[[2 3 7 7 4 1 3]
 [3 3 5 3 5 7 6]
 [7 4 1 2 6 8 8]
 [5 4 3 6 6 3 4]
 [4 3 4 4 5 6 6]
 [6 5 2 4 3 4 6]
 [6 3 2 6 5 2 5]
 [3 3 4 3 5 6 5]
 [4 5 5 3 3 4 5]
 [5 3 2 3 6 6 5]
 [4 4 5 4 4 6 6]
 [3 6 6 3 5 7 5]] --> 3

[[-20 -15  -9  -7 -14  -6  -5 -14  -1  -8  10 -28 -47 -17  -9  -5]
 [ 16  14 -17  12 -14  -1 -12  -3 -13   0   1   4  25  -2 -13  -8]
 [-16 -15   3 -32   6  -8   0   7  -5  -7 -31  12   9   2  10 -12]
 [ 15   8 -14  24 -10  -7 -16 -18 -15  -8   1  -8  14  -8 -27  -2]
 [-19 -11  -2 -19 -18 -12   0  -4   0  -3   8 -24 -47 -15   2  -4]] --> -19

[[  1 -16 -12  -3  -4 -16 -13  -6  -4 -13  -1]
 [-34 -10  -7 -24 -14   0 -12 -29 -15   0 -18]
 [  4 -12 -22  -7 -12  -5  -9  -1 -11 -22 -17]
 [-11 -10 -20 -15 -14  -3  -9 -17 -17 -17 -26]
 [ 11  -7  14  14  -8 -30  -4 -17   4 -21  28]
 [  0 -11  -1  -2  -6 -23 -10 -14  -5  -7   9]] --> 0

[[484 555 787 585 545 407 612 503 492]
 [629 582 552 297 572 490 618 543 621]
 [299 351 565 418 463 701 352 330 419]
 [425 477 698 308 499 570 615 398 577]
 [450 516 438 576 573 331 409 706 539]
 [465 284 424 436  99 494 441 516 633]
 [457 372 544 665 801 556 360 353 480]] --> 457

[[ 406 -392  375 -563  358  163  417]
 [ 163   56 -185 -279  350  235  268]
 [-475  293  115 -249  332  -41  -18]
 [ 175  159  142  -80 -270  207 -149]
 [-135 -213 -417  -74  576  217  110]
 [ 257 -585  -68  -63  -28  230  256]
 [ 263 -136  120   54  367   66   87]] --> 263
---
[ 75  12  59   0 102 -79  29] yields 102, -79

[ 15 -17 -36  92  -2 -50] yields 92, -50

[ 17  33  32 108] yields 108, 17

[  3 -30  82 -67 -12] yields 82, -67

[[ 19  21  18  12  17 -65   1]
 [-75  -6 -40   3 -26  72 -11]
 [ 86  41  19   9  55  21  71]] yields 86, -75

[ -3 -94   7 -68] yields 7, -94

[[-21  80   1  -2  17 -36  24]
 [ -6  28  -1   6 -16 -20 -13]] yields 80, -36
---
13 13 15 2 50 22
81 -55 -6 23 45 36
ans = 23

-13 -4 3 -8 31
23 -11 12 -3 96
9 -11 -3 -4 -62
ans = -3

-27 -26 78 26 93
4 90 -31 62 -9
ans = -31

82 -100 -71 23 69 -52 49 ans = 69

42 51 59 68
72 79 83 86
ans = 79

57 -58 83 -55 -53 46 ans = -55

-66 -58 69 -99 -20 12
7 -35 104 3 29 -11
ans = 3

28 -20 -84 39 20 -71 ans = 39

-4 -33 8 9 15 -10
37 59 87 -48 59 -2
ans = -48
---
 -62   -92   -61   -74   -24  -100
  -9   -84   -82   -47   106    -4
 -62   -62  -102    75    17    66
yields 66

 -33    76  -101   -40   -26    15 yields -26

  0  -94  -53  -89   24  -54  -22
 -3  -13   -9  -15    5  -53   65
yields 5

 46  -26   78   17  -42   65 yields 46

 13   11  -42  -78 yields -42

 -7  -82  -44   43  -47 yields -44

  21    49   -13  -100
  19     1    -9   -26
yields 19
---
[233, 580, -517, -51, -237, -443, -166] ⇒ -51, 580
[[-20, -34, -24, 0, -1, -366, -171], [-16, 75, 20, -82, 854, -117, 375], [27, 81, 2, -62, 929, -754, 496]] ⇒ -82, 929
[[4757, 3227, 7064, 2976, 4168, 3654, 5879], [6126, 3286, 8259, 2990, 4148, 3663, 9179], [4393, 3532, 3646, 3422, 4020, 3770, 5398]] ⇒ 2990, 9179
[-19, 7, 35, 47, -27] ⇒ 35, 47
[126, 249, 156, 41, 45, 173, 126] ⇒ 41, 249
[[58, 66, 57, 58, 59, 68, 66], [58, 48, 56, 60, 59, 45, 63], [57, 81, 57, 59, 58, 88, 20]] ⇒ 60, 88
[492, 86, -522, 690, -135, -605, 909] ⇒ 690, 909
[124, 134, 106, 233, 198, 209, 37] ⇒ 233, 233
[-30, 17, -5, -23, 34, 20, -8] ⇒ -23, 34
[-285, -38, 334, -961, 316, 525, -421] ⇒ -961, 525
---
[[5029 6600 2717 8647 4001]
 [6357 4184 5048 7927 5785]
 [6135 5681 3869 8146 7119]] ⇒ 8647, 2717

[  9 -31  26  41] ⇒ 41, -31

[539 890 211 304] ⇒ 890, 211

[[ 521  649   -8  813]
 [ 123  166  687 -479]
 [ 865 -644   35  313]] ⇒ 865, -644

[25 77 26 22 49  2] ⇒ 77, 2

[-421 -643  915  733 -465] ⇒ 915, -643

[8922 8494 2256 2175 8703 9082 2314] ⇒ 9082, 2175

[459 169 597  56 806 109 536] ⇒ 806, 56
---
Input:
-74 33 12 46
62 103 -73 -9
Output: -74

Input:
1 18 -19 -4
-10 0 -30 -4
5 -45 84 12
Output: 1

Input:
28 5 71 -66 -89 -17
-9 -32 76 28 12 -3
Output: 28

Input:
46 71 66 39 4 -25
73 60 26 -15 -51 -70
-72 -15 45 84 85 52
Output: 46

Input: -64 -67 47 61 -26 102 -91
Output: -64

Input: -34 35 92 -64
Output: -34

Input: -25 105 -61 -52
Output: -25

Input:
-101 45 109 12 -56 -35
-63 -46 -43 16 29 15
Output: -101
---
[-85  17 -59 -13  70] ans = -59
[  80   53   13   -4    3   -9 -108] ans = 3
[  0 -47 -95  19] ans = -47
[-14 -68 -89   0   1 -82  -1] ans = 1
[ 33 -62 -68 -40  60  96 -91] ans = 60
[  8 -12 -22  10  88  13] ans = 10
---
-15 -9 4 -4
-13 31 -69 -2
11 -43 85 -22
yields -69

-26 25 -56 -108 -19 54 -34
-39 96 -101 4 69 -1 -33
yields 54

87 69 32 40 -39 24
48 73 -65 13 -6 -46
yields -39

-21 87 -65 32
-2 54 34 -11
-7 -17 21 -16
yields 34

-11 -34 -82 5 -1 56 86
40 -84 59 5 -64 -2 -36
yields 56

58 0 0 58 68
75 33 -103 75 31
yields 58
---
Input: [-30, -11, -8, 29, 24]
Output: -8
Input: [4998, 6597, 9223, 6003, 2211]
Output: 9223
Input: [21, 5, -32, 8, 35]
Output: -32
Input: [311, 848, 190, 370, 234]
Output: 190
Input: [3434, 6664, 9491, 7357, 3118]
Output: 9491
Input: [27, 144, 38, 15, 203]
Output: 38
---
[[  3 -14   9  25 -12  24 -27   0 -16   4  12 -20]
 [-28 -28 -10  20 -14  40 -29 -39   4  13 -40 -23]
 [ 23  -9 -35  77  13  -2 -19  15  -6  12 -28  -6]
 [ -4 -11  19  15  49  55 -16 -34 -22  20  11 -55]
 [ 24 -51  23  16  -6  17 -21 -18 -20  13   7 -77]
 [  4   8  30  46 -39  36 -15  10  -1  -6   6 -52]] value -6

[[  19   57  -22   19  -98    8   -6    7   -8    0  -24  -92]
 [  49  -28   -6   22  -53    4   39    2  -24    2   14  -67]
 [  24  -20  -35   78  -84    3  -14   28   43    3  -17   72]
 [  19  -45   21   -2    2   14   -1   75  -34   20 -108   58]
 [ -23    4   41   63   22    0  -17   68  -54  -17   -7  100]
 [  44  -31  -31   52   -4    7  -10   -6  -80    2    6   -4]
 [ -43   24   64  -20   55  -23    6   -6  -75   12   62  -79]] value 72

[[-36 107 -27 104  18  -6 -38 -58  49 -35]
 [-23 -63 -19 -64 -54  60  75  55 -39 -28]
 [-24  -8 -11 -16 -33  -3 -17 -44   3 -24]
 [100 -53  45 -22  97 -86   1  81   4  74]
 [-88  92 -80  83 -56  63  21 -58  33 -94]
 [-43 -15 -15 -25 -44  32  19  12 -31  -9]] value -24

[[ 27  61  24  34 -87 -23 -13  33  25  34 -16]
 [-49  31  47 -30 -47  34 -20 -36 -28  -4 -14]
 [ 19  40 -15 -71 -15  25 -15 -45 -14   4 -64]
 [-12   6  52 -20 -60  51  24  -3 -25 -10 -41]
 [ 88  -3 -22  53  47 -31  36  18  -5  49  44]
 [-13  -7  34 -10 -55  34  33  17 -21 -38 -57]
 [ 69  35 -30  39 -51 -55   8  62  28   1 -41]
 [ 19   5  33 -46 -47  42  24 -12 -37 -10 -43]
 [-22  30 -71 -61  77 -24 -41 -97 -11  -6 -47]] value -64

[[ 23 -47 -23  -1  -7 -13  -2  23  77 -97  24  31]
 [ 20 -27 -20  -7   4  -1  12   4  48 -40  41   1]
 [ 18 -26 -18  -5   1  -4   8   7  46 -44  33   6]
 [ 12 -14 -11  -4   3   0   8   2  26 -21  23  -1]
 [ 18 -43 -17   2 -10 -15 -10  26  68 -97   9  37]
 [  0 -12   0   4  -7  -8 -12  13  16 -36 -16  21]] value 6

[[ -22    7   15   33   -2   30]
 [ -41    2   19  -23  -13   32]
 [  10   20  -19   -9   32  -48]
 [  60  -17 -100  -29  -24   11]
 [ -33    0    8   25  -94  -31]
 [ -15  -37   -9   45  -45  -85]] value -48

[[-46  10   1 -15  -8   3  41   1  17   3 -30 -10 -20 -27]
 [-22 -15  -1   4  -4  -3 -37  -1  34  -4 -40  -9   2 -12]
 [ 20 -11  -1 -51   5   4 -59   6  17  -3  78  -8 -20  -2]
 [-35   3  -2 -19 -21  -2 -20   0  15  -1 -34  -5  29   2]
 [ 18  -7  -1  18 -10  -1 -47  -3  29  -1  42 -18  12  -1]
 [ 40 -30   1  25  -2   0  37   2  15  -6  -8   7   7  -8]
 [-25 -18  -3 -17   5   4 -22   2   2  -2  26 -12 -10  -7]
 [ 23   8   4  55  -2   1  90   0  30   7  19 -25  -3  -1]] value -2

[[-76  39  68   3 -14 -63  42  39  15  42  -5 -28 -19  38]
 [ -5  -8 -12   3  24   5  23  17  -4   1  -5  26  -2 -14]
 [-13  -8  39   3 -38   5 -20  59 -12  15  -5  36 -49 -14]
 [ 14  39 -24  13 -18   5  25  31   2   1  54  46  23 -17]
 [ 14 -25  30  15   6 -57  15  17  -4   3 -29  -7 -54 -31]
 [ 14  -8  30 -21 -40  44 -38  10 -43   1  -5   5  10   8]
 [ 85 -29 -54  17  30  37  15 -25 -14 -55  92   8  40  21]] value -14
